In the rows, 128 means zero.
One hidden turn or mirror swaps the rows below in pairs. Which row is each named row swapped with?
The rows were stretched afterwards, more along some directions than others.
rapo: [140 113 125 128 134 130 118 158 132 107 129 122 115 130 145 174 109 143
 132 148]
Pipuf: [150 101 149 153 134 130 104 171 126 125 170 139 139 115 140 155 137 119
 103 184]
Befi: [139 124 144 139  94 179 114 116 146 111 161 142 131 131 144 160 146 133
 133 151]
rin: [119 111 149 126 124 139 125 154 153 132 158 132 105 113 132 148 148 151
 109 179]
razal: [122 132 155 131 109 151 120 131 141 143 151 157 123 131 141 135 107 129
  99 148]
nevag: [121 121 154 124  91 103 123 152 137 125 160 137 129 112 144 155 127 141
 104 172]
Mir: [134  92 122 132 134 131 128 155 131 163 168 151 111  85 118 147 151 142
 105 164]
Fupaf: [121 105 150 139  99 156 108 132 103 140 153 153 122 135 149 177  92 144
 109 131]
kibeb: [161 105 154 127 114 140 105 157 154 128 159 147 130 114 127 168 146 129
 120 171]
zotu: [125 120 140 143 125 145 116 148 108 157 170 119 122 132 119 186 144 143
 118 159]
sazuz: [135 104 167 140 132 138 102 134 116 137 159 144 152 144 134 133 117 121
  85 162]
Duge: [132 102 139 130  98 160 124 150 138 148 149 158 119  84 145 145 104 141
  95 153]
Kameg: [125 128 133 106 128 125 124 135 142 155 171 140 149  90 117 144 157 117
 123 165]
nati: [147 111 141 136 105 155  89 125 113 144 144 147 111 114 168 150 109 121
  93 151]
Kis: [140 145 131 131 114 142 142 140 137 155 173 130 123 110 140 162 145 134
 115 163]
sezu: [165  96 163 143 102 127 115 148 138  94 177 156 159 122 162 161 115 127
  92 153]
Gadi: [166 115 136 151  90 139 106 136 134 133 170 154 131 120 151 150 141 128
  97 131]
madu: [144 109 123 143 111 136 124 152 140 155 161 157 110 102 135 159 142 115
 111 143]
rozir: [133 112 138 131  84 148 139 132 128 144 150 159 109  79 155 142 119 165
 115 141]
vumi: [127 108 154 109 152 140 120 147 144 146 163 115 128  95 115 114 154 139
  97 194]
pined: [129 125 163 141 142 176 112 140 156 112 152 119 123 132 123 164 170  99
 124 177]
Nol: [148  94 154 122  70 150 112 124 119 142 159 156 130  86 157 136 106 129
  97 143]
balen: [110 124 150 118 129 138 107 136 139 179 145 133 111  85 118 120 136 145
 111 163]
fotub: [136 125 151 124 122 154 119 136 129 123 147 138 112 106 135 154 131 109
 111 173]
fas: [160 129 170 128 105 133 108 163 135 139 160 154 124 109 149 170 124 137
 110 169]
Purik: [131 147 127 128 107 143 103 113 129 166 138 119 101 111 143 114 120 124
 103 138]
zusab: [121  97 135 146  91 118 136 152 126 134 150 146 117 107 153 163  99 154
 103 140]
rosuf: [144  76 149 150  98 118 128 161 137 143 153 153 141 104 137 146 121 160
  81 148]
Lum: [132 113 149 145 124 118 126 147 143 131 168 132 114 112 134 152 130 155
  98 167]
gitek: [147 105 167 145 125 141 106 148 136 121 140 125 130 129 147 156 142 134
 121 155]
divom: [168  95 125 147 123 144 119 176 143 130 146 162 112  87 147 186 136 140
 111 149]
vit: [159 120 148 124  93 111 104 143 132 128 177 137 120 133 135 150 153 132
  93 178]
guba: [124 119 148 121 121 117 124 176 123 119 148 150 122 119 128 183 135 153
 133 160]
nafik: [140 121 142 133 116 131 128 154 127 140 157 137 131  96 161 148 128 120
 106 149]
gomi: [141 114 108 130  99 162 108 114 130 135 140 129 109 121 139 155 144 145
 137 137]
fet: [156 128 124 112  94  82 117 151 146 150 158 136 120  88 133 156 137 136
 106 151]
dobu: [134 116 150  98 110 125 100 132 128 134 173 132 135  87 130 130 165 120
 117 167]
Kib: [159 106 155 126 162 122 105 152 138 129 179 118 165 129 123 151 169 110
  99 183]
lenan: [136 145 149 124 156 137 111 148 151 126 140 115 112 134 137 145 141 112
 126 184]
bak: [111 123 136 129 102 157  96 128 112 168 142 148 125 109 153 123 112 142
 113 134]
bubip: [128 107 154 114 101 159 105 148 141 116 145 130 124  94 148 145 149 144
 111 187]
zosom: [130 121 157 112 106 141 118 127 156 134 142 121  85 110 130 173 138 130
 114 172]
zesok: [135 106 174 108 112 107 125 150 149 132 161 137 143 115 135 156 132 139
 104 169]
vafog: [131 129 168 126 133 148 106 119 140 122 176 113 135 135 126 153 162 105
 127 171]
Vaka: [107 124 134 117 109 116 124 154 127 140 161 153 135 113 128 140 144 145
 107 155]
suta: [136 118 122 142 112 103 119 178 130 142 165 143 120  92 120 169 150 140
 119 163]
gamu: [145  93 162 109  85 161 122 120 135 111 132 159 133  89 162 127 108 126
 116 136]
Zofe: [124 140 158 117  92 151  99 117 104 159 150 137 120 124 157 120 137 123
 109 155]
Ded: [128 134 159 107  79 142 109 125 141 128 147 128 114 103 159 110 124 148
 109 168]
Bilil: [174 106 149 120 113 127 115 147 163  99 171 141 129 112 134 183 142 112
 113 178]
funap: [130 131 139 133 126 130 124 166 149 123 175 131 118 136 126 170 167 140
 123 190]
lun: [124 125 128 124 137 150 106 144 132 148 152 118  93  93 129 145 128 140
 124 157]

gomi is swapped with zotu
rapo is swapped with Kis
suta is swapped with Mir
razal is swapped with sezu
balen is swapped with dobu

